Each named turn below is shown by a few rows before and after it. Which turns, in which order, take the first row of each later pair to the second? The first pair is answered.
H:
[ 53   7 -36 -13   6   1  20  11 -28  14  20   6  -6   0  27  43  17   3
  14   2 -24   4  14  -6 -11   4  -2   6  -2  -5] |-> [ 33 -21 -11   4   4  19  35 -26  21  -5  19  45   3 -29 -22  -1  -3   3
  28  12 -12   5  -1 -26  -6   2   3  21   9  18]
[-12  23   5  -5  17  -8  23  -7  47   6  18  28 -22  11  -6 -13  -6  13
  26 -21 -26  -6  -7  14  23  -9 -36   9 -18 -19] |-> [ -4  29 -12   5   8 -22   5  14  41   9  13  18 -21  16  10  -6 -13   3
  15 -31 -20 -28 -12  13  22   9 -44  10  -8 -33]
[ 13  -4  10 -23 -19  -4 -12  16  12  13  16  -1   7 -19  -9   8 -18  20
 -23  -5  -5  12  -6  -2  -3  21 -20 -11  19  19] |-> [ 16   6   8 -31 -16  -1  -2  11   1  15  18  -4   3 -14  -3  23  -5  20
 -22  -3  -8  25  -6   9  -1   8 -15 -13  11  21]
G:
[ -4   9 -37  14   8 -13  23   4  21 -18   8  25 -13   7  17   7 -13  10
 -19  -5  -2  -6  -9   5  -2   4  -2  21 -15   7] |-> [-17 -21  26  19  -7  25  -8 -20   9   0 -10   3  13 -11 -29 -21 -16 -13
  21  -8   8  -1 -10  -2  -4   9   6  14  15  14]
[-15  -8  19   1 -12  31  -9 -11 -12  36   9 -34 -11   3 -26 -18  16 -10
  23  -6 -18  -1  12   0   7  11  -2  -5  26   6] |-> [  2  23 -29  -9   5  -6  17  17  -8  25  23 -21 -35  17  25  17  14  15
 -14 -10 -24  -6  12  14   9  13 -13  -4  -5  -8]
[  2  14  -7   0  -8  -5 -30  12 -13   5   4  -6   7  26   6  13   5  16
  -1  -6  -3   3   7  -3   8   6   2   1   5  -2] |-> [ -4  12 -12   0   6  -5  -2  -2  15 -11  14  25   5  13  -4  -1  -3  26
  -7   6  -2   6   1  -6  13  -4   5  11  -4   7]
J:
[-12  -2  -9   7 -19  23  12  -5  38 -37  38   4 -32 -43 -31  11 -34  -7
  21   5   1  18  12  16  14 -12  -9 -19 -17   1] |-> [-10 -12  -9  19 -35  24 -15   3  31 -30  36 -13 -20 -43 -31  -2 -41 -25
  33  -4   4  -4  13  10   4  15 -12 -19   4 -11]
[  8 -20 -15  12  -7 -10  10   6  17  -6 -23 -13  -8  -9   1   0 -19 -10
 -10 -14   4 -16  -2   6  10   1  -8 -10  -6   8] |-> [  7 -19 -17  16  -1 -12  10   6  15  -3 -28 -12 -15  -4   5   4 -12  -7
 -16 -17   4 -14  -4   9  11  -1  -4 -10  -6   3]
[-10 -16  21   1  -3  12 -46 -14  -2   9  -7 -13  25  14 -18 -16  -8  -5
  20  -8  29 -27  -9  -5   4  23  -2  -6  26 -17] |-> [  8   4   0 -10   2  -2 -41   6 -29  15   4 -27  13  33  19  23   8  -1
   3 -12  20 -23   3  11   3  11 -10 -13   6 -30]
Y:
[ -3  20  -8 -21  28 -15  65 -21  19 -12  18  30 -25   6   7  21  20  33
 -11  15   1  47   0  16   8 -57   3   2 -42  20] |-> [-13   1 -16  -9  21 -19  64 -30  53 -28  20  52 -17 -12  -7  -8  -1  30
 -15  24  11  26  -7   3   4 -37  -1  10 -30  23]
[ 13  -3 -22  -5  10   5  21  12  22 -42  -3  -4   2 -13  16   6 -29   6
  22  34   5 -10  10 -35  17 -21  -7  11  -9  34] |-> [ 14   3 -32 -13  11  -7  18  23  13 -36   0 -10  -2  -7  32  14 -22   6
  14  34   3 -12  13 -31  13 -19  -8   4 -13  30]
[ 10   8 -17  -3   1 -16  -2  17   3   7   6  -9  -6  10  16   6   1   5
  -4  -4  -1 -13  -3   1  -1   4  -8  -6   6  -9] |-> [  6   4   2  -9   1  -4   8   3 -10  13   2 -19 -10   6   3  11  12   6
   6   0  -1  11  -1  10   8 -20  -7 -12   1   1]
E:
[ 10  12 -24   2  -8 -19  15  28  14 -11  -3  11 -17   9  18  26  -3  25
 -32   1  -1  -5 -15  12  -1  -7 -17 -10 -10   2] |-> [ 13   5 -14  11 -20 -16 -20  39   2  -5 -13 -12  -1   8  14  18 -12   7
 -25  -7   3 -23 -13   8  -8  17 -22 -18  14  -8]
[ 10  23   5  -4   3   5  29  18 -30 -12 -11 -18  -8   2   2  23  38  18
   5  18 -12  45   3   9  20 -62   8 -36 -21   1] |-> [  3  -9  19  29 -28  18 -39  25 -22  -4 -33 -38  25 -16 -22 -25   3 -19
  22   0   6 -13  -7 -15   1   2   3 -33  42 -15]
[-28   2  26 -23 -11  40  14  -6  -9  18 -12  24   8   5  -7  -3   2 -31
  20 -20 -10  11   7  -2   0 -27 -18  -1   9  -6] |-> [-30   3  28 -17  -8  39  16  -9  -5  14 -13  21   3   6 -12  -4   0 -31
  21 -20  -7   7   6   2   1 -24 -21   2   7  -5]
[ -1   8 -17   3   3 -24  16   6  23  -1  13  19 -18   1  22 -19 -16  18
 -24  -2  -8  -4  -4 -12 -11  12 -12   6  -6  11] |-> [ 13  18 -18   2   2 -23   4  20 -12  16  11 -14 -19  12  41   2   0  12
 -19  -2 -13  -2   5  -2 -14  20  -9  -6  -3   5]
Then:
Each pair is two turns apart.
[  8  11 -28  -7   6  -8  14   9  -1  -3   5  17 -23  10  16   9   4   2
 -14  -3  -9   4  -5   5   7   2   4   0 -13   3] |-> [  7   6  -7  -4 -11   7 -21  13 -29  13  -8 -18  -6  11   5   6  12 -20
   1 -11  -7   0   0   4   0  11   6  -6   7  -3]
G then G
[  5  10 -12   3   2 -15  31  -9  24 -32 -14  38  -6  -9 -12   0  -7   4
 -10   9   7   3  -4  -5  48  -7  -7  -2 -22   6] |-> [ 11   2   4  14 -23  -3 -32  13 -16  -5 -33 -11  14  -5 -10  -4 -11 -30
   7  -8  10 -21   2 -13  32  27  -8 -11  19 -21]
J then G
[  1 -11  27   1   0  20  -4 -13 -13   1  -1 -15  16  -8 -26 -15   2   4
   2   1 -14  -2   4  -9   0   4   3  12   9  12] |-> [  1  -7  13  -2   9  12  14 -21   3 -13   4   3   6  -8 -25 -12   1  20
  -7   6 -12   4   4  -9   6  -5   3  18  -6  17]
G then H
[  5  15 -40   4  -1 -27   2   8   2  -1  15  -4 -16  18  18  17 -13  -3
 -15 -19   9  -4 -16  -1 -15  12  -5 -16   0 -12] |-> [-15 -12  16   4  -5  13   1 -30  10   4  11  -2  -4   1 -37 -17  -4  -7
  24  -7  10  14 -15 -11 -12  -4   9  -8  15   8]
J then G
[ -8  -2 -10  14  30 -43  41   0  28 -34 -12  28  -7   0  22  -8 -13  -8
   1  -8   4 -23  -5  -2 -18  -1   7   9   9  18] |-> [ -2  -5   8  23   6 -32 -10  13  -5 -12 -26 -13  10   1  22 -11  -6 -29
  14 -22   2 -40   4  -6 -26  19   9  -1  40  -1]
G then Y
[ -3   2   6 -17  -1  19  -5  -8 -25   0  18 -16 -16  10  -6  35   2   0
  -2  12  20  37  16   6   5 -17  18  -2 -11   1] |-> [  0   6   0 -15  -9  18 -19   0 -32   4  12 -27 -21  12   1  41   0  -6
  -1   5  20  32  16   6   5 -10  16  -9 -11  -7]
J then G
[ 15  21   5 -25  20   7  21  -5 -47  22   4 -21 -19  21  13  43  42  17
   2   4 -16  41  11  20  12 -44  15 -17 -40   1] |-> [-17 -21   7   6  14   6  35 -44  54 -20   2  56   1 -23 -40 -32 -14  17
   2  15   8   8 -19 -14  10 -15   5  21 -10  28]
G then Y
[  1   7 -10  -2  15 -16  29  -7   8 -11   6   6  -1  -7   7   0  12  17
 -11   7  -5  13  -1  10   6 -27 -17   3  -8  10] |-> [  9  13  -7  -5   2 -12  -2  13 -21   5  -3 -24   1   4  20  13  22   4
  -6  -4  -7   2   4  14   2 -12 -18  -6  -6 -10]
G then G
